One vector is turned by the same rotation once a step. Each row is the vector after some number of steps, and that number follows the row.
The counts run from 0 to 453.
[173 140 108 115 171 133  97 116 126 131  69 133 142 113 158  87  86 159
 138 135  87 126 155 131 101 121 127  85 166 192 158 161 151 163 106  79
 117 140 117 134 105 110 162 138 131 112 142 120 129  77 137 119 128 126
  91 155 143 126 130 117 121 134 115 136 129 116 106 141 135 116 164 121
 154 163 135 127 195  67  98 157 163 121 107 151 169 149  95 152 130  98] => 35
[135  94 115 100 102  80 134 127 146 133 135 148 123  87 190  85 112 134
 101 134 103 150 118 121  93 134  98  92 132 152 149 152 133 110 104 154
 117 198 141 134 109 132 164 126 155  89 177 104 103  97 132 117 162 140
 121 141 113 139 123 124 131 114 140 138 110  66  75 168 145 135 153 128
 123 152  97 125 167 137 107 160 130 161 149 167 174 162 110 106 100 115] => 379
[149  86  92 141 132  87  99 118 152 154 106 151 149  72 168 107 134 152
 104 114  99 181 140 119 120 129 127 117 159 190 159 139 150 155  90  95
 116 192 139 134 110 122 170 128 127 109 193  97 128 119 148 100 137 131
 109 181 131 146 145 106 128 144 143 106 106 138 115 161 100 111 150 151
  98 148  90 163 167 131 101 163 135 126 125 151 135 144  97 126 146 125] => 201
[156 135 164 119 111 107 117 143  91 142 106 105 132 126 156 112 131 127
 100 131 118 138 161 106  96 122 101 108 141 165 136 141 141 123  88 158
 107 178 215  75 117  75 169 133 141  97 187 105  95 120 133 115 176 130
 119 124 130 166 135 140 143 119 141 128  86  82  84 151 114 133 139 149
 144 147 117  97 130 135 123 158 164 131 133 152 173 155  79 104 101 114] => 360
[175 131  83 101 155 109 106  94 135 150  83 139 122 116 148  86 121 153
 136  94  74 134 180 137  91 131  97  96 171 186 157 139 164 170  84 128
 133 134 147 151 107 108 146 136 140  93 167  88 115  98 141 120 153 158
  81 165 154 141 171 124 124 115 113 144 143 101 134 105 131 111 154 133
 144 143 120 122 184 106 108 168 143 135 153 147 160 148 102 119 136 129] => 24
[132 133 157 101 127 128 122 131 119 180  87 113 141  78 159 125 115 133
  88 133 117 153 152 133 141 106 119  86 148 187 122 120 120 122 103 123
  94 151 168 128 108  76 163 148 145 105 179 102 114 158 101 108 149 112
 151 100 116 154 123 118 142 116 118 142 117  98 110 141 138 134 115 151
 125 144  94 135 106 115  71 183 140 159 103 150 160 167  52 154  88 119] => 166
[149 126 149 121 161 110 112 155  73 156 116 131 144 130 137 138 102 148
 114 123 108 152 186 120 100 117 166 128 138 134 143 148  98 115 105 107
 135 169 157 106 107  88 153 149 154 125 150  99 132 148 126 121 153 141
 114 112 105 144 121 124 141 107 116 139 100  86  78 159 140 125 148 140
 122 172 123 123 155  91  96 156 187 108 140 125 183 106  59 141 128  59] => 246
[124 107 132 131 128  76 122 136 121 129 125 124 182  98 160  85 112 129
 135 139 117 140 151 104  97 112  84 100 149 156 154 176 130 111  93 123
 123 210 168 105 119 103 140 134 138  92 158 115  90 118 140 131 164 134
 133 149 126 152 107 140 141 120 149 139 100  78  90 170 112 131 154 134
 130 157 116 122 152 124 137 174 169 157 121 168 183 105  96 102 104 120] => 368
[154 124 105 122 136 120 107 104 112 118 122 141  90 129 147  78 114 130
 124 117  92 138 168 140  85 112 116  91 144 167 144 143 118 133  63 149
 112 196 149 155 127 143 192 123 101  94 180  90 141 134 140  80 132 171
 109 136 117 142 166 121 131  83 156 131 114  92 111 159 111 108 154 138
 130 147 108 111 176 117 103 140 136 122 152 154 176 148 127 101 150 108] => 296
[147 146 155 107 119 104 112 127  90 169  91 102 148 120 147 116 128 119
 123 143 100 128 153 127 100 115  82 102 160 169 141 124 158 148  80 138
  98 165 219  90 109  72 154 127 136 114 193 108 117 126 130 117 184 123
 123 112 150 156 125 126 136 112 123 135  88  87 114 129 126 123 141 135
 143 146 112  99 142 128 132 171 157 133 122 156 146 165  74 114  97 142] => 362
[173 113 133 131 124 107  95 144  90 137  89 122 130 102 163 115 126 106
  94 126 145 107 164 148 142 122  95 111 158 178 134 171 118 126  97 107
 129 142 197  94 102  95 179 110 115 109 203 126 133 145 150 100 167 116
 118 110 128 183 138 107 136 101 131 141 131 117 129 125 126 117 124 140
 131 115 113 121 121  89 112 199 171 115 114 169 167 144  92  94 118 127] => 84
[149 117 105  85 161 102 108 118  96 176  91 127 121 110 146 123 102 148
 107  99 110 131 182 163 143 116 118  93 161 152 136 125 144 131 101 110
 148 125 152 158  92 102 130 127 147 121 185  81 122 149 142 117 172 133
 122 115 113 148 155 111 143  88 124 162 136  88 136 104 184 105 140 138
 122 153  88 126 139  88 116 190 150 127 155 148 163 142  70 145 130 122] => 260
[169 135 151 121 119 144 104 123  88 124  95 127 101 145 165 103 104 124
 134 118 102  95 188 134 110 129 118 117 141 164 122 157 115 129  86 117
 137 172 134 143 136  83 187 134 133 103 146 131 130 168 120 103 132 168
 113 108 126 161 129 113 148  88 101 144 113  88 102 135 166 126 136 126
 146 143 133 101 158  92  74 158 155 149 145 184 195 132  81 136 135  83] => 61
[151 125 137 121 181 139 122 142  85 143  59 108 153  90 138 102 127 121
 124 116 111 123 160 145 125 121 125  77 175 174 145 164 146 142 100 110
 118 179 184 138 114 111 147 125 110  95 199 146 117 119 118 124 139 104
 139 136 127 130 161 110 138  79 128 168 108  89 130 135 159 116 142 126
 164 136  97 107 165 107  93 167 180 118 110 161 162 118  98 125 142 111] => 279
[152 126 122 113 151 113  93 128 105 123 111 131  85 108 140  99 121 118
 146 100  94 114 161 136  81 114  88 106 150 154 145 146 107 133  70 154
 128 157 170 149 106 142 195 143 106 107 184 114 155 114 127 102 145 159
 116 116 142 131 161 104 109  79 116 165 143  85 118 124 133  96 153 122
 156 110 124 102 175  95  80 173 149 115 127 158 162 151 120  99 119 101] => 299
[113 135 147 138 130  64  86 115 122 164 124 127 142 110 171 110 107 138
 116 132  99 161 156 124 109 115  96 108 179 158 136 125 148 127  82 132
 121 201 120 142 126 102 178 146 144 127 175  99 124 124 135 110 156 166
 102 152 121 151 150 136 141 119 153 102  97  82 110 171 118  89 161 163
  99 147 123 155 115 123 134 145 154 144 154 186 152 108  84 146 107 145] => 181
[151 118  90 117 126 107  99 110 116 135 119 115 150 115 166 142  95 156
 116 123 115 124 170 114 134 103  70  82 119 178 129 145 148 119  89 106
 137 134 135 145 106 110 137 153 135 120 153 102  66 167 164  95 127 130
 148 121  95 166 113 151 157 120 152 117 112  87  97 154 133 131 155 150
 144 162 118  85 151  93 138 172 134 151 132 163 192 138  68 150  95 145] => 346
[178 116 127 119 132 132  86 139  97 144  92 107 118  94 177 133 102 134
  83 121 143 111 170 128 151 132 101  94 132 172 128 173 124 135 108 101
 136 127 141 131  87 101 162 144 129 111 177 158 109 151 128 109 120 105
 143 114 112 163 121 106 148  94 118 147 124 103 110 140 177 119 125 129
 145 120 105 119 139  73  74 167 176 114 124 164 191 135  80 140 109 118] => 73
[149 109  86 127 154 104  98 103 140 127 102 136 105 103 149  47 116 117
 109 126 120 150 155 158 125 114 105  64 176 173 154 160 123 124  97  99
 117 139 153 138 106 130 183 125 113 101 189  92 152  93 150 109 144 136
 107 133 117 146 150 120 128  97 152 141 149 118 128 137 114 105 128 137
 134 129 101 149 161  88 101 174 168 107 127 140 153 157 122  99 136 121] => 292
[133 107  95  95 113 104 123 113 135 134 128 140 126  76 155 103 111 139
 130 127 106 160 139 142  99 139  74  72 128 170 158 118 130 128  97 100
 125 144 137 143  89  74 160 152 145 121 177  90 143 152 120 132 115 137
 144 125 144 161  98 113 156 125  82 132 145 100 105  97 155 146 129 128
 116 135 108 129 193 121  68 186 151 146 125 121 152 186  84 140  89 105] => 136
[146 119  86 119 118 106 112 108 117 146 109 114 148 120 172 131 109 135
 136 133 106 118 167 132 145 121  60  66 136 175 127 131 165 120  84  80
 135 137 136 150 117  86 141 146 138 125 174 117  94 165 155 117 128 128
 144 119 108 167 111 142 166 122 127 112 120 102 111 134 158 132 135 144
 154 159 118  92 173  98 129 178 135 150 135 176 159 150  56 153 102 151] => 344
[142 112 110 125  97  77  82 111 147 155 127 153 117 102 184 112  93 141
 116 134 101 159 161 141 111 137 113 127 153 156 150 122  97 133  97  99
 129 132 106 133  91  85 176 131 153 133 158  92 161 155 142 108 160 184
  86 134 137 161 106 109 133 145 105 116 127 125 116 132 127 111 149 144
  95 138 118 164 141  94  93 192 148 130 144 164 158 161  86 148  97 115] => 416
[124 115 130 131 135  77 114 135 124 131 117 126 192  97 157  90 108 130
 146 140 116 132 140 111 101 103  78  97 154 166 155 173 132 114  93 114
 127 199 173 107 117 107 137 125 137 105 154 114  95 111 152 127 164 128
 127 140 135 158 103 137 140 121 154 131 102  83 103 165 102 125 166 135
 129 161 121 126 150 109 152 185 163 160 110 176 176 106  96 105  97 130] => 367
[139 112 131 122 156 105 116 145 116 174 103 126 157  63 169 157 128 158
  97 107  87 143 139 107 111 130 128 112 138 181 139 143 133 145  87 156
 106 190 151 165 112 156 171 145 126 102 198 135  92 126 125  94 136 122
 147 157 117 124 163 120  99 123 132 146 100  90  96 177 111 105 157 147
 130 147  94 118 148 126  84 155 118 145 127 164 164 126  94 131 120 127] => 194
[138 136 127 125 130 117 138 140  94 126 106 124 149  95 149 100 141 130
 141 154  93 147 141 142  84 138  96  70 140 184 170 142 134 129  90 108
 103 169 176 111 118  77 186 142 125 111 187 121 156 115 122 135 122 132
 126 131 153 148 107 131 133 135  88 123 116 116  88 124 120 147 127 126
 145 133 142  95 198 126  88 163 173 123 104 124 150 178  93 111  97  95] => 125
[156 117 147 124 170 140 131 147  75 133  67 113 145  98 148 107 131 120
 129 119 106 116 162 138 118 127 131  90 169 168 146 158 144 141  96 119
 129 200 185 134 116 123 153 117 114  94 196 149 110 116 120 121 140 111
 138 133 122 134 157 103 132  83 134 161  96  82 116 139 164 110 141 118
 156 147  99 104 166 107 100 160 177 117 117 166 167 114 100 124 142 102] => 278
[172 102 129 116 139 111 111 177  89 124 103 163 115 108 152 168 122 160
 125  89 104 135 169 118  95 129 167 151 130 156 141 141 101 128 108 127
 156 139 163 102 100  98 171 133 152 122 172  98 118 145 146 122 161 151
 105 134 119 146 150 105 117 134 114 126 119 113  73 124 132 116 158 139
 124 152 129 110 171 101 100 187 154 103 136 137 168 136  70 135 122  58] => 236
[175 120  91 103 145 125 106 119 123 158  81 154 120 112 160 144 110 180
 109 104  80 149 168 137 116 118 147 114 142 190 142 111 144 152  92  91
 126 117 116 151 120 103 170 137 150 132 165  75 126 133 147  85 128 148
  97 140 119 145 149 116 122 151 118 106 132 140  99 122 126 117 155 153
 124 171 119 111 179  91 103 162 118 119 139 136 155 169  68 164 131  99] => 231
[141 126  98 127 153  93  92 127 117 113 112 142  95 104 156  90 124 112
 169 114  96 119 164 151  92 129  77  82 169 156 153 154 114 131  84 118
 136 136 154 145  93 127 192 135 110 121 192 118 162 110 144 124 151 164
 104 128 140 136 155 114 118  99 109 145 147 111 126 118 134  86 159 127
 156 111 140 120 181  81  97 179 166 101 127 162 153 144 117 109 112 121] => 301
[151 118 112 133 134 101 101 127 101 192  88 127 171  94 182 155 104 158
  72 144 114 163 174 142 152 132 135 111 147 183 145 132 143 143  98  75
 116 152 123 136 104  85 147 129 140 134 182 112 121 171 151  93 125 125
 119 140 112 166 121 121 143 141 126 113  93 131 118 163 129 123 127 146
  95 160 104 135 134  99 109 159 153 115 142 155 158 132  61 163 116 136] => 437
[160 109 135 122 156 107  96 136 135 159 107 138 131  82 142 127 134 156
  89  92  95 163 152  99 101 106 130 142 146 179 146 144 110 148  77 149
 111 182 169 123 124 131 197 154 131  92 178  93 130  97 128  91 133 138
 108 146 137 131 151 123 105 122 121 149 124 106  87 157  76 121 140 158
 114 125 115 142 148 125  56 152 138 131 110 134 160 141  93 102 132  98] => 205
[142 101 101 118 158 104 119 123  98 139 122 129 132  91 144  89 109 131
 104 134 104 155 156 134  94 121 139  92 137 147 158 159 110 136  81 131
 105 211 156 141  91 155 150 122 101 100 192 106 121 139 132 100 145 123
 146 138 109 137 138 101 130  73 165 147  89  81 122 180 133 108 153 124
 121 166  71 131 174 119 102 147 160 112 142 135 179 128 126 109 146 101] => 286
[162 147 154 117 132 143  94 126  88 141  86 120 103 140 162 113 105 127
 130 117 106  93 195 139 111 127 109 107 145 168 120 155 114 124  88 111
 131 149 135 146 127  80 177 141 132 113 148 142 132 159 117 108 130 158
 111 104 132 152 131 115 144  91  92 149 122  83 108 130 170 126 131 124
 159 134 136  96 152  81  72 163 156 144 141 175 185 129  77 138 124  94] => 62
[165 119 167 117 111 121  87 131 123 135 101 146 111 107 178 132 102 155
 108  96 106 122 172 122 120 118 117 147 135 169 120 145 110 125  93 130
 145 165 118 138 134  90 206 147 156 113 136 122 137 142 124 100 110 174
  97 121 134 151 122 117 141 121  98 137 123  93  81 141 134 127 142 145
 115 121 137 126 141 102  52 158 137 161 128 182 183 137  78 143 113  90] => 421
[138 126  84 110 121  79 129 135 100 157 122 113 124  90 179 126 133 124
  89 145 106 132 133 161 113 157  70  65 137 158 152 153 146 123  94 131
 120 141 166 151  92 128 181 126 128 120 223 113 145 112 143 112 152 131
 125 125 120 153 142 136 118 113 115 142 139  99 106 135 138 120 136 122
 140 116 117  86 169 111 117 165 153 106 157 142 156 175 108  95  95 147] => 105
[165  92 106 115 149  88  93 127 107 117 112 151 122 114 160 106  94 156
 107  95 142 138 174 144 132 109 126 109 156 154 133 154 139 118 112 113
 167 161 127 133 105 116 143 115 143 112 161  83 104 126 162 111 155 151
 109 144  94 160 161 109 158  97 177 126 124  82 109 136 165  99 169 145
 109 157 108 142 135 100 149 174 167 125 153 172 190 102  97 142 139 102] => 264
[134 123 162 108 124 134 125 134 115 169  96 115 134  78 167 118 120 132
  87 129 123 153 148 125 137 109 128  90 144 176 121 121 117 122 104 126
  96 172 164 126 118  68 166 152 145 101 176 108 108 157 104 107 136 110
 155 110 117 160 119 113 153 112 120 135  97  90  96 148 150 138 115 150
 125 150  93 132 118 124  66 174 139 158 107 149 165 159  55 152  94 107] => 165
[140 117  88 152 143 102  94 114 118  93 118 141 115 117 164  81 116 132
 174 131  89 136 168 135  95 133  84  80 157 168 157 154 138 136  76  94
 137 172 117 150 110 125 181 135 103 123 179 128 143 132 152 115 122 175
 107 162 131 143 141 119 146 110 134 102 122 117 121 145 131  95 159 129
 144 137 141 118 205 103 118 149 167 111 141 175 155 125 123 135 141 114] => 304
[157 140 136 127 174  91  93 132  87 131  79 121 140 125 154 105  90 140
 122 136 113 127 156 149 116 101 127  88 182 160 147 147 152 133 102 116
 128 158 146 126 106 125 165 108 126 132 173 105 125  95 152 105 164 136
  96 135 112 145 157 120 124 108 173 130 108  98 115 156 139  79 179 139
 134 165 121 127 139  84 168 163 179  96 128 184 166 117 100 139 125 118] => 273
[141 119 117  98 139 124 142 138  87 165 105 134 122 123 151 120 116 140
  92 108 111 145 191 147 129 134 144  99 140 146 125 144 118 100 104 124
 138 158 161 153 111  90 145 130 150  97 181  91 106 161 126 116 164 145
 131 108  83 146 156 125 142  80 125 152 116  74 102 138 172 131 124 139
 132 166  98  99 147 107  94 166 149 136 177 134 185 126  66 132 135  91] => 257
[167 141 104 126 164 130 114 128 126 120  89 142 145 117 166  89  87 165
 127 152  85 130 163 119  82 122 153  78 150 182 159 174 118 144 109  98
 100 146 115 131 110 122 158 136 129 105 141 121 110 101 143 108 134 137
  98 154 117 130 129 129 112 141 138 125 113 121  91 173 111 119 166 123
 154 177 132 115 187  66 112 159 167 115 122 146 186 136 106 147 122  90] => 37
[135 127 130 115 143  80  99 113 116 148  96 113 190 104 145 105 101 132
 151 141 106 120 144 128 111  95  67  95 163 173 150 145 156 137  84 107
 112 174 185 109 114 102 134 120 133 114 168 103 108 116 147 112 177 123
 123 126 150 155 107 129 135 127 139 143 104  95 125 135 109 114 168 133
 132 156 115 128 148 105 164 194 152 148 101 176 158 135  84 115  98 142] => 365
[138 131 108 115 136  85 121 139  97 150 121 114 124 102 169 121 125 129
  76 134 118 123 144 145 113 137  71  68 118 168 139 178 136 105  92 150
 122 151 167 153 112 135 181 137 125 101 203 119 128 103 140 104 133 125
 132 121 104 146 136 145 119  94 120 156 144  72  90 160 126 128 135 133
 146 113 129  82 160 105  94 148 154 119 150 143 184 155 109  86  94 135] => 103
